In the rows, 128 means zero.
Rotation paths and how fast each direction turns (degrees each step):
Each turn is a multiple of 5 degrees from 10 to 175, or 0.
Each row of a path follows its step; steps can be skipped.

step 0: [130 132 133 125 125 127 133 136 129 126 127 131 133 133 128 131 124 120
 119 124 126 139 129 124 131 141 134 135 136 133 126 126]
step 2: [137 131 133 118 133 131 130 128 122 117 134 134 130 131 128 138 129 135
 123 129 137 128 132 134 126 121 129 126 127 125 127 128]
step 4: [129 129 120 133 119 131 136 132 126 128 120 120 127 133 120 127 118 134
 130 130 131 131 124 132 126 118 120 128 123 125 125 132]
step 5: [124 125 132 126 131 127 127 129 129 127 136 134 132 122 127 144 133 126
 115 123 136 124 132 127 124 124 129 124 126 124 135 125]
step 6: [132 127 128 132 130 131 134 128 138 132 128 126 139 129 135 126 118 126
 127 133 121 138 126 136 132 133 132 129 136 133 125 123]
step 7: [129 125 119 130 117 123 119 128 124 125 119 122 127 138 127 135 130 132
 122 128 132 131 125 121 126 121 126 131 121 130 126 132]
step 8: [129 131 138 125 133 127 140 130 122 123 126 131 133 121 136 136 134 126
 125 125 136 131 132 130 130 128 122 125 134 124 133 122]
step 10: [127 131 126 130 118 121 134 132 122 124 129 132 121 138 120 128 124 130
 120 122 138 134 126 127 134 122 127 133 128 131 126 132]
step 12: [136 123 126 130 131 136 129 133 133 127 133 125 132 133 130 125 123 136
 116 138 124 131 129 138 129 124 131 122 128 133 123 133]
Directions:
[129 127 128 127 131 130 127 128 125 127 132 128 128 124 131 129 128 130
 128 127 129 127 126 129 123 127 127 127 129 131 130 126]  115

step 0: [136 123 126 131 132 120 127 132 130 119 120 129 129 132 125 131 120 134
 122 130 121 125 120 128 130 132 128 143 129 136 132 126]
step 3: [127 129 135 129 134 118 126 133 130 128 124 120 117 129 131 132 119 122
 131 132 123 126 130 127 139 136 130 135 132 130 125 121]
step 5: [140 129 122 125 125 125 125 133 124 128 115 127 127 126 126 134 134 125
 129 139 128 120 123 130 134 138 131 128 126 133 134 130]
step 6: [132 133 125 132 123 122 134 137 123 131 135 118 123 130 124 134 130 121
 126 124 126 122 130 123 132 130 135 139 133 132 124 134]
step 7: [126 130 123 135 129 120 126 124 134 131 124 119 131 128 137 132 135 116
 116 127 133 119 126 126 130 134 129 130 124 124 127 123]
step 8: [129 134 126 132 130 134 122 133 133 126 117 131 125 122 129 139 127 127
 123 123 131 127 130 131 142 136 132 131 132 137 125 128]
step 9: [125 138 129 116 129 120 130 132 118 127 129 124 125 119 125 135 126 122
 121 122 133 119 127 129 132 133 124 126 125 130 125 134]
step 11: [132 131 127 126 129 131 129 124 133 122 125 123 124 124 122 133 126 117
 119 126 127 130 132 123 124 137 128 143 131 138 134 132]
step 12: [122 135 119 128 131 124 123 129 125 121 130 123 131 130 137 135 127 131
 113 122 131 121 127 130 129 123 127 134 123 133 135 134]
Directions:
[127 126 130 128 124 129 130 127 126 129 130 125 126 126 127 129 126 128
 126 125 130 128 132 131 128 128 126 129 130 125 130 129]  140
[130 128 129 129 132 130 130 129 126 127 126 126 127 125 127 130 125 129
 129 128 129 130 125 126 130 129 124 125 126 125 126 128]  70
[127 127 126 130 127 128 125 127 125 125 128 126 131 125 129 124 130 127
 128 129 127 124 128 129 128 126 124 127 127 129 126 127]  140
[130 130 126 127 128 128 125 128 126 126 127 129 125 127 127 126 130 129
 129 125 130 129 130 130 130 126 131 126 124 129 131 130]  100

step 1: [122 136 133 125 120 134 129 126 127 123 132 132 134 133 121 132 139 125
 140 123 133 120 128 118 129 132 125 125 131 130 129 125]
step 3: [121 120 137 120 122 130 123 138 128 128 130 126 134 137 128 130 133 130
 123 120 137 129 121 121 134 126 132 127 130 136 126 124]
step 4: [125 127 127 129 127 133 132 124 124 121 123 135 121 133 122 130 138 124
 142 123 124 130 123 122 122 130 127 129 121 136 121 122]
step 5: [128 120 130 121 125 139 136 129 130 131 122 124 128 132 119 131 125 130
 126 132 130 119 119 133 137 117 129 126 127 132 123 128]
step 6: [122 122 125 120 135 133 123 126 122 127 133 118 130 138 133 128 135 122
 134 123 135 129 120 118 129 133 132 128 123 129 124 127]
step 7: [132 129 131 126 125 137 131 133 130 125 130 132 129 123 119 126 132 124
 141 127 129 117 117 127 122 126 115 127 126 134 127 126]
step 10: [125 137 133 129 121 133 130 132 126 121 115 127 128 130 121 126 136 129
 137 130 124 124 118 125 128 123 128 119 123 127 130 121]
step 11: [125 118 136 120 128 131 133 137 129 132 130 134 124 139 130 138 129 124
 127 127 132 124 125 123 137 124 132 122 123 128 120 132]
step 12: [126 127 125 122 126 131 129 131 122 123 124 123 132 137 122 129 136 133
 134 125 132 134 122 119 124 129 122 136 127 140 125 120]
Directions:
[130 129 130 130 128 128 129 127 128 125 127 126 128 126 125 128 132 127
 130 130 125 127 131 127 124 125 126 128 126 131 131 129]  130
[129 128 128 128 126 129 130 130 126 128 128 128 122 130 129 128 126 126
 128 132 128 125 128 131 131 125 130 130 128 127 130 129]  125
[127 132 131 128 126 125 128 132 130 127 127 131 129 130 129 131 128 129
 127 129 126 129 129 125 129 129 129 125 129 128 131 127]  45

step 2: [126 133 129 133 119 135 130 130 117 120 124 126 127 125 123 122 138 131
 136 131 123 126 131 128 122 125 125 127 122 137 133 124]
step 3: [129 132 132 127 135 125 129 144 124 134 124 122 122 133 128 128 127 139
 125 135 138 127 127 132 134 131 124 129 130 130 123 128]
step 4: [124 122 121 131 126 128 134 126 129 126 131 137 131 131 129 121 133 137
 122 128 120 118 128 136 128 121 134 131 127 128 118 134]
step 6: [123 124 141 133 127 128 128 125 118 129 135 120 124 132 127 129 135 132
 134 134 134 125 131 131 123 132 128 138 130 131 123 134]
step 7: [134 125 125 132 127 135 135 134 129 127 122 132 126 133 127 130 133 135
 132 127 130 119 118 129 125 128 121 122 122 120 117 125]
step 8: [130 125 127 121 121 126 123 130 120 134 125 131 121 124 126 120 128 139
 125 133 118 124 131 126 131 131 136 134 124 135 129 122]
step 9: [119 138 126 139 128 124 127 142 127 122 131 129 129 129 129 121 137 126
 129 133 134 128 131 134 122 129 129 135 128 128 126 124]
step 10: [129 128 134 128 133 131 136 128 127 128 121 128 125 127 121 137 131 133
 121 126 130 118 121 131 131 123 125 135 129 140 119 135]
step 11: [130 121 121 123 131 132 123 129 122 128 131 127 127 127 130 120 133 132
 133 141 125 119 119 133 125 125 132 127 120 122 132 134]
Directions:
[130 129 130 126 128 126 128 130 126 127 128 129 126 131 127 126 125 125
 133 129 130 128 130 132 129 127 130 130 129 128 129 127]  120
[128 127 130 128 127 130 127 125 130 129 130 128 128 130 127 123 126 131
 129 127 127 127 127 127 128 130 128 131 131 132 129 131]  160
[131 129 129 129 128 129 126 125 128 130 124 129 130 131 129 128 126 129
 126 132 128 128 127 132 130 129 126 127 126 126 126 131]  100

step 0: [128 135 128 134 119 128 125 135 130 114 127 121 130 127 131 118 125 129
 130 127 130 121 128 137 129 121 130 125 134 126 128 127]
step 1: [120 130 129 144 128 128 126 126 138 125 136 132 134 132 126 126 127 129
 127 128 135 129 130 131 125 131 135 130 132 136 129 126]
step 2: [131 139 126 132 132 126 130 134 132 130 128 134 126 124 122 128 129 135
 135 132 136 114 123 128 127 123 134 124 125 133 125 129]
step 5: [127 133 122 132 129 128 130 136 129 122 118 129 121 138 130 123 130 131
 129 129 123 126 131 129 128 123 141 123 122 135 130 125]
step 6: [121 125 124 137 123 123 129 132 130 126 126 130 126 123 125 129 123 131
 126 125 124 133 122 132 128 124 139 119 140 126 122 128]
step 8: [124 132 125 128 129 120 133 126 133 124 124 141 131 135 129 127 132 136
 127 128 130 132 127 129 123 116 131 124 122 127 122 136]
step 10: [122 124 130 131 129 135 130 124 136 120 126 132 126 128 136 123 126 133
 119 124 132 126 128 121 124 126 134 124 128 141 135 130]
step 11: [130 130 118 128 129 126 129 128 136 117 123 130 125 125 127 123 128 130
 133 133 133 128 118 122 123 119 130 124 131 130 122 120]
step 12: [128 125 125 135 136 120 129 127 129 118 133 119 125 133 127 131 128 138
 121 124 131 126 130 126 133 125 133 130 134 133 120 126]
Directions:
[126 126 129 128 130 129 130 131 133 128 129 130 131 125 130 129 126 127
 129 129 128 129 134 127 129 129 126 128 129 130 131 127]  120
[131 127 124 128 131 131 132 129 129 126 129 127 125 126 127 130 128 126
 127 129 128 127 127 125 129 129 130 131 127 130 126 127]  45

step 0: [134 124 129 126 133 130 117 124 118 134 132 132 130 120 126 127 130 121
 124 123 118 136 136 131 121 133 135 124 131 129 118 132]
step 1: [121 115 119 131 128 134 121 137 127 135 130 127 131 126 121 131 126 129
 123 135 124 128 132 123 126 138 129 122 137 131 125 136]
step 2: [127 129 135 130 138 134 125 141 127 133 134 130 123 130 121 127 138 128
 126 118 121 124 131 124 131 131 122 121 136 128 120 131]
step 3: [134 122 135 125 131 133 124 136 127 131 134 134 121 121 120 132 133 123
 118 132 129 136 130 123 134 128 142 131 134 130 126 126]
step 4: [127 116 130 129 139 136 120 122 125 127 123 131 122 125 123 124 126 139
 127 129 119 133 131 125 135 131 132 127 138 121 123 132]
step 5: [131 119 127 127 134 135 131 132 129 134 129 130 130 128 124 130 132 124
 137 122 131 127 124 125 124 129 138 124 148 125 124 136]
step 6: [126 119 129 136 134 136 117 133 121 134 128 132 124 134 124 132 133 127
 119 120 126 124 120 124 125 120 135 135 133 130 128 127]
step 7: [130 126 128 129 141 132 119 138 120 133 124 142 128 117 131 124 128 125
 128 132 124 132 123 130 127 126 133 125 131 120 128 131]
step 11: [121 122 134 124 135 127 113 125 134 125 125 139 124 122 121 125 132 126
 123 135 129 131 132 130 122 131 132 132 139 132 124 132]
Directions:
[129 127 124 129 127 129 129 127 127 127 131 124 129 131 132 127 127 130
 128 128 128 129 130 128 126 130 130 128 131 126 126 131]  90

step 0: [128 117 131 129 127 121 121 128 130 120 124 121 129 124 127 120 133 127
 126 124 117 129 134 113 129 122 129 129 126 125 130 131]
step 1: [125 140 126 134 117 128 126 132 132 131 133 125 126 130 126 135 126 128
 132 136 132 121 131 139 132 126 126 121 135 131 134 121]
step 2: [121 122 130 117 134 121 135 128 128 134 126 129 128 133 127 127 125 126
 124 117 137 131 123 120 123 139 134 133 130 124 129 129]
step 5: [124 126 126 131 132 131 134 125 130 145 127 140 126 127 131 130 128 125
 127 130 128 118 123 126 121 128 131 130 137 134 136 124]
step 6: [132 127 130 121 129 117 119 131 123 123 127 125 140 130 127 125 132 131
 131 124 131 140 135 124 126 120 129 136 125 125 128 125]
step 7: [123 133 128 133 126 134 122 127 131 133 129 116 116 127 128 132 128 122
 127 131 126 115 130 126 137 125 130 117 126 123 125 125]
step 8: [124 130 123 128 133 128 137 134 128 133 132 137 138 136 124 134 123 130
 131 123 129 136 128 131 125 141 126 128 136 126 130 126]
step 11: [122 124 132 137 129 129 136 124 124 136 134 134 123 130 127 120 118 122
 128 123 130 126 127 119 134 133 133 128 134 122 135 128]
step 12: [129 133 135 122 126 131 125 134 122 135 123 131 139 130 133 134 138 126
 127 130 129 134 136 130 121 125 124 133 126 137 125 123]
Directions:
[128 130 130 128 129 126 129 128 127 126 128 122 125 131 130 129 129 126
 129 131 130 129 128 131 127 126 126 126 127 130 127 125]  125
[132 129 125 127 128 125 128 128 126 128 130 125 129 128 129 129 127 129
 129 128 124 124 129 126 128 128 127 130 123 126 128 129]  110

step 1: [126 129 125 129 122 129 126 125 128 134 120 121 129 128 122 128 129 134
 117 137 140 125 127 125 132 128 125 133 118 125 116 121]
step 3: [129 143 123 131 125 125 125 123 132 120 126 136 129 129 120 131 130 131
 127 129 132 135 124 119 136 127 123 119 123 130 134 122]
step 6: [132 124 124 123 131 112 132 122 118 136 123 130 135 128 125 128 126 124
 126 136 130 127 121 128 133 133 122 132 125 129 119 127]
step 7: [115 126 127 128 127 122 131 119 127 139 127 133 138 132 128 131 129 128
 132 130 129 134 123 113 128 134 129 129 121 126 126 131]
step 8: [115 127 120 133 129 130 120 123 125 121 135 130 139 134 125 132 127 124
 131 136 127 131 122 125 134 129 121 131 120 125 134 123]
step 9: [113 130 119 127 134 135 114 121 127 129 128 125 124 128 126 135 134 133
 124 134 131 126 132 129 133 128 128 124 123 133 123 126]
step 10: [125 125 118 127 126 124 119 125 126 132 118 124 129 133 128 138 134 142
 123 126 129 125 126 136 129 127 120 125 134 129 131 120]
step 11: [125 138 123 120 126 117 134 127 126 133 121 127 127 123 128 133 132 134
 124 121 132 123 121 122 140 124 120 126 127 131 126 121]
step 12: [122 141 125 127 127 124 141 127 130 126 123 132 137 133 129 138 134 130
 133 123 132 135 126 127 125 130 121 133 126 128 121 123]
Directions:
[126 130 129 133 126 127 129 127 129 127 127 129 132 128 128 124 130 125
 130 126 127 129 130 128 129 130 129 128 124 127 128 127]  70
